128 stands for zero in the data rows.
Here are some numbered points:
[107 201 107  26 137  96 170 139 108 156  71 155 126 234 128  65 157 165
  62   0 164   5 125  99 104 215 109 106 163  73 161  61] 0
[145 116 145  86 133 150 111 102 123 117 143 110  83 140 119 106  86 119
 177 168  88 167  72 110 121  54 108 107 117  99  92 151] 1
[169  85 195 101 123 130 164  68  55 130 160  69  90 184 136 105 117  52
 137 190 133 100  63 150 137 111  69 146 189  64  67  57] 2
[ 76 114 101 166 118 124  76 142 190  91 166 145 158  61 164 122 182 208
 138 116 100 166 163 134 140  82 203 158  63 143 146 182] 3
[144 137 119 174  68 127 133 127 159 120 152 151 121  72 141 143 152 139
 137 143 130 147 147 125 155 143 149 157 114 158 146 104] 4
[198 126 140 108 111  91 149 160  80 204  59 112 117 162  81 148 126  59
  92 187 195 124 121 128  33 215  39  96 236 196 127  72] 5
[ 99 172 125 118 156 170  76 133 154 141 146  92  91 105 100 145  81 170
 165 167 125 127  93 112 135  80 113 102  63 111 160 132] 6
[ 64 118  87 148 138 152  86 165 178  94 157 133 167  80 163 105 175 185
 137 104  81 135 143 134 121  91 194 145  62 137 159 200] 7
[112 118 102 169  99 127 115 140 173 107 164 146 132  60 162 151 160 162
 135 125 106 138 138 124 162 124 192 154  88 153 165 151] 8
[180 105 145 109 123 108 161 102  66 141  80 139 102 185  89 144 104  40
 106 151 161 106 129 151  96 145  73 127 232 139  83  18] 9
[172  98 167 103 130 130 152  78  82 139 123  97  96 174 132 118 108  57
 133 168 137 110  87 159 123 118  78 122 183  89  66  50] 10
[168 129 146 114 146 164 110 119 105 141 140  83  98 144 122 104  90 112
 163 178 103 135  81 111 128  88 117 100  91  72 101 119] 11
[ 88 146 109 105 149 172 117 165 151 132 148  93 170 157 137 116  97 157
 154  79  79 127 109  90 136  70 160 112  80 124 142 189] 12
Which three points above are nearest to each new point? Their numbers follow each, nearest first.
[127 118 104 100 142 171 107 144 134 116 133 110 156 134 126 109 108 162
 163 125  70 139 116 113 128  62 157 110  73 110 125 165] 12 1 11
[125  97 134 119 134 126 137 128  91 175  67 122 129 191 104  93 158  42
  95  99 158 132 144 169 107 189  91 151 210 136 135  63] 9 10 5
[160 133 122 160  75 114 143  99 127 124 105 144 120 125 136 143 149 107
 120 135 147 153 167 153 131 139 133 159 142 139 125  60] 4 8 10
[134 144 162 101 174 147 167 141  81 130  75 120 129 219 125 107  75  81
 118 107 156 106 139 116 114 168  93 119 218 151 121 108] 9 10 5
[128 144 133 159 123 133 128 149 150 133 156 122 106  78 131 139 130 115
 143 142 126 112 110 133 125 172 118 131 114 136 167 149] 4 8 6
[121 109 125 147  94 106 107 124 160 124 139 146 122  93 112 138 144 137
 134 154 134 155 142 111 125 148 105 100 105 132 115 145] 4 8 6
[151 122 119 158  95 115 154 124 134 125 125 147 114 114 137 148 153 108
 129 140 134 130 150 136 137 152 141 153 141 153 142  84] 4 8 10
[165 148 129 173  92 143 160 151 155 150 146 165  97  60 116 119 141 102
 135 150 142 122 121 104 165 150 115 138 126 172 160 104] 4 8 6
[212 138 171 110 118  89 173  96  50 139  96 118  73 192  44 126  91  25
  60 131 191  81 112 188  97 125  37 186 198 129  85  25] 9 10 2
[123 191 156 124 136 126 140 128 113 169  73 127 121 204  95 116  96  74
  84  98 159  80 186 132  85 147 120 144 221 123 134 118] 9 10 5
[111 120 123 150 112 118 103 113 155 117 140 146 118  84 121 143 143 146
 136 152 115 151 138 103 116 150 118 101 102 121 120 144] 4 8 6
[101 136 122 106 179 161 119 140 125 142 142 103 154 137 126 123  90 182
 164 120  64 126 107 107 157  85 186 101  73 125 161 208] 12 6 7
[121 186 156  96  85  66 187  82 112 117 102  99 143 214 113  91  76 189
 111 103 183  76 148  60  84 254  53  76 200 170 173 100] 0 5 9
[ 86 114 106 171 106 117  86 142 191  92 162 152 152  60 156 124 177 199
 138 121 101 165 171 135 135  87 193 154  68 141 140 171] 3 7 8
[146 126 111 170  75  99 129 105 150 113 122 152 126  97 145 132 157 143
 128 134 144 159 173 151 132 132 147 154 119 140 126  88] 4 8 3
[174 114 147 112 139 116 154 116  81 168  66 146 101 189 103 151 102  35
  97 144 180  99 138 154 112 146  52 123 224 125  72  57] 9 10 5
[220 154 174 109 169  86 171 115  51 183  82 167 115 200  77 176 119  21
  75 135 203 110 134 156 113 197  72 133 215 139 116  13] 9 5 10
[118 190 182 116 162 133 151 157  81 167  92 133 167 197 107 175 113  56
 112  83 186 113 170 161 124 125  79  93 244 132 116 104] 9 10 5
